M =
[[127, 120, 130, 204],
 [127, 119, 130, 205],
 [128, 139, 127, 100],
 [129, 132, 128, 133]]
Indices start at 1.
(1, 1) = 127
(2, 2) = 119
(3, 4) = 100
(3, 2) = 139
(3, 1) = 128
(3, 3) = 127
(1, 2) = 120
(4, 2) = 132

a =
144	178	116	153	149
97	141	172	125	139
115	180	182	97	108
170	171	113	133	122
129	141	114	166	165
108	130	134	160	167
144	203	117	150	147
121	116	161	117	124
156	204	110	149	141
106	163	152	141	150
Indices start at 1.
(1, 1) => 144
(6, 2) => 130
(10, 3) => 152
(1, 3) => 116
(2, 3) => 172
(10, 1) => 106
(4, 3) => 113
(7, 4) => 150
(8, 2) => 116
(5, 2) => 141
(3, 5) => 108
(5, 5) => 165
(9, 5) => 141
(1, 5) => 149
(5, 3) => 114

B =
118	144	150	119	125	120	101	121	154	102	116	140	128	116	140
125	153	140	131	143	103	155	160	117	96	83	129	154	127	119
110	180	184	106	139	72	136	141	120	89	54	140	164	91	154
122	147	142	128	132	123	101	136	157	91	114	139	128	125	121
120	144	152	109	129	79	178	116	90	146	97	127	154	100	167
111	157	176	105	125	86	112	111	125	111	94	137	139	93	170
119	169	154	122	148	74	178	163	93	91	54	127	169	112	124
111	157	176	105	125	89	112	111	125	111	97	137	139	91	170
Indices start at 1.
(1, 1)	118
(6, 14)	93
(3, 12)	140
(2, 15)	119
(4, 9)	157
(5, 8)	116
(4, 14)	125
(5, 1)	120
(8, 14)	91
(7, 15)	124
(3, 2)	180
(8, 2)	157
(3, 14)	91
(4, 11)	114
(5, 10)	146
(8, 3)	176
(1, 14)	116
(7, 4)	122
(6, 9)	125
(4, 2)	147
(6, 3)	176
(1, 15)	140
(1, 2)	144
(6, 13)	139
(2, 6)	103
(6, 6)	86
(1, 10)	102
(2, 4)	131
(8, 12)	137
(5, 4)	109
(2, 9)	117
(8, 7)	112

x =
[[122, 99, 121, 133, 115, 70, 124, 101, 142, 142, 117, 123, 114, 120, 123, 124],
 [123, 148, 134, 134, 138, 107, 129, 154, 129, 87, 119, 138, 95, 116, 122, 131],
 [122, 170, 124, 140, 126, 153, 111, 181, 133, 109, 110, 106, 104, 104, 127, 129],
 [143, 146, 125, 130, 109, 65, 139, 171, 125, 132, 126, 119, 128, 136, 125, 126],
 [131, 151, 134, 129, 135, 183, 134, 168, 132, 129, 113, 127, 99, 172, 117, 128],
 [127, 100, 116, 114, 124, 117, 117, 140, 120, 108, 126, 112, 181, 138, 146, 124],
 [131, 139, 133, 139, 156, 149, 108, 137, 126, 187, 91, 145, 102, 111, 120, 130],
 [134, 153, 133, 117, 128, 118, 94, 114, 120, 61, 120, 123, 138, 137, 125, 127],
 [125, 139, 145, 122, 144, 188, 144, 132, 115, 90, 120, 153, 147, 124, 130, 124]]
Rows and columns are counted from 1.
(1, 1)	122
(6, 10)	108
(1, 13)	114
(2, 6)	107
(6, 13)	181
(1, 3)	121
(5, 3)	134
(3, 14)	104
(7, 9)	126
(8, 2)	153
(2, 15)	122
(7, 8)	137
(4, 15)	125
(1, 11)	117
(2, 7)	129
(3, 4)	140
(5, 10)	129
(1, 8)	101
(9, 4)	122
(7, 6)	149
(7, 15)	120
(6, 7)	117
(6, 4)	114
(2, 3)	134
(1, 12)	123
(8, 5)	128
(8, 10)	61
(7, 13)	102
(4, 2)	146
(5, 14)	172
(2, 4)	134
(4, 16)	126
(4, 6)	65
(5, 2)	151
(3, 10)	109
(9, 12)	153

grid = ((123, 110, 118, 123, 149, 157, 128, 148, 149, 161, 128, 130, 132), (134, 112, 125, 120, 149, 159, 141, 123, 149, 163, 131, 137, 133), (134, 72, 103, 122, 135, 122, 120, 198, 165, 126, 142, 121, 124), (142, 76, 97, 123, 134, 126, 118, 190, 157, 114, 145, 113, 120), (122, 92, 120, 125, 151, 134, 117, 148, 147, 166, 119, 151, 132), (129, 79, 93, 122, 137, 123, 122, 207, 157, 134, 131, 114, 119), (130, 101, 125, 140, 147, 134, 116, 144, 141, 155, 100, 149, 132), (129, 119, 126, 122, 149, 171, 143, 130, 150, 168, 130, 139, 140), (121, 122, 123, 120, 152, 175, 139, 149, 144, 156, 126, 138, 144), (128, 112, 135, 113, 164, 166, 141, 145, 151, 153, 124, 149, 142), (147, 76, 92, 125, 133, 131, 117, 187, 155, 121, 133, 109, 119), (132, 115, 135, 112, 159, 168, 146, 138, 149, 155, 126, 148, 141), (131, 73, 102, 121, 137, 121, 122, 204, 166, 130, 138, 121, 123), (135, 114, 120, 119, 147, 159, 142, 131, 139, 160, 130, 134, 133), (141, 77, 95, 124, 134, 127, 118, 191, 156, 112, 140, 111, 119))
Indices start at 1.
(1, 1): 123
(15, 11): 140
(5, 8): 148
(14, 7): 142
(15, 9): 156
(12, 12): 148
(14, 8): 131
(11, 4): 125
(4, 3): 97
(4, 13): 120
(8, 13): 140
(1, 5): 149
(11, 13): 119
(9, 8): 149
(5, 11): 119
(12, 5): 159
(10, 3): 135
(6, 12): 114
(3, 4): 122
(10, 10): 153
(3, 9): 165
(14, 1): 135
(10, 8): 145
(3, 3): 103
(10, 2): 112
(11, 8): 187
(15, 10): 112
(6, 5): 137
(15, 4): 124
(11, 7): 117
(6, 13): 119
(5, 4): 125
(12, 10): 155
(3, 8): 198

arr =
[[129  36 146  80  76 103  99]
 [120  60 152  95  83 118  91]
 [172 143 129 113 152  88 180]]
Indices start at 1.
(1, 1)	129
(1, 6)	103
(2, 5)	83
(2, 2)	60
(3, 6)	88
(2, 1)	120
(3, 7)	180
(1, 7)	99

X =
[[140 133 146 100 133]
 [113 140 125 144 140]
 [145 129 157  54 129]
 [122  77  78 152  77]
 [116 121 120 110 121]
 [134 142 144 118 142]
 [145 129 157  54 129]
 [144 148 134 199 148]
 [126 129 133 105 129]
 [191 115 161  92 115]
 [127 125 128 119 125]
 [130 121 123 130 121]
 [122  77  78 152  77]
 [163 140 146 170 140]
 [ 97 133 121 103 133]
 [122  77  78 153  77]]
Rows and columns are counted from 1.
row 1 col 1 => 140
row 10 col 2 => 115
row 3 col 2 => 129
row 14 col 3 => 146
row 9 col 5 => 129
row 13 col 5 => 77
row 7 col 1 => 145
row 13 col 1 => 122
row 11 col 3 => 128
row 2 col 1 => 113
row 10 col 3 => 161
row 8 col 1 => 144
row 16 col 3 => 78
row 12 col 4 => 130
row 6 col 5 => 142
row 7 col 4 => 54
row 3 col 4 => 54
row 9 col 1 => 126
row 11 col 4 => 119
row 9 col 3 => 133
row 8 col 4 => 199
row 10 col 1 => 191
row 15 col 2 => 133
row 15 col 3 => 121
row 5 col 2 => 121
row 7 col 5 => 129
row 13 col 2 => 77
row 14 col 1 => 163
row 5 col 3 => 120

A =
[[121 147 126 129 124 133 132 126 137 128 147]
 [184  86 161 202 165 182 188 189 161 141  88]
 [163 130 112 148 170  82 140 129  81 165 113]
 [146 172 162  99 138 169 101 117 173 141 155]
 [116 163 103 110 131  84 114 101  95 142 153]]
Indices start at 1.
row 1 col 1 -> 121
row 2 col 9 -> 161
row 2 col 8 -> 189
row 5 col 6 -> 84
row 4 col 2 -> 172
row 3 col 7 -> 140
row 1 col 7 -> 132
row 1 col 9 -> 137
row 2 col 3 -> 161
row 3 col 10 -> 165
row 5 col 5 -> 131
row 1 col 8 -> 126
row 5 col 2 -> 163
row 2 col 4 -> 202
row 4 col 10 -> 141
row 2 col 11 -> 88
row 4 col 6 -> 169

W =
149	154	117	73	116
110	151	127	120	168
137	146	121	95	127
154	161	114	58	114
107	129	133	151	158
149	115	126	121	90
146	97	131	145	82
139	87	135	166	85
95	128	136	165	174
142	99	131	147	89
119	153	124	108	157
109	119	135	161	149
150	143	119	85	108
115	159	124	105	167
151	153	116	71	112
Rows and columns are counted from 1.
(1, 1)	149
(9, 5)	174
(7, 2)	97
(4, 4)	58
(3, 1)	137
(3, 5)	127
(6, 4)	121
(12, 5)	149
(10, 1)	142
(1, 2)	154
(13, 3)	119
(10, 5)	89
(1, 5)	116
(5, 1)	107
(2, 5)	168
(3, 4)	95
(12, 1)	109
(2, 4)	120
(2, 3)	127
(14, 3)	124
(13, 5)	108

data =
122	142	128	100	130	165	130	128	128	143	151	128
152	154	95	144	195	158	128	138	94	128	128	84
162	123	96	141	128	145	122	128	130	207	62	88
128	176	129	126	128	141	126	81	139	142	170	128
Rows and columns are counted from 1.
(1, 1) => 122
(1, 8) => 128
(2, 12) => 84
(4, 5) => 128
(3, 12) => 88
(1, 4) => 100
(1, 5) => 130
(4, 10) => 142
(4, 4) => 126
(4, 6) => 141
(3, 10) => 207
(1, 2) => 142
(4, 3) => 129
(1, 7) => 130
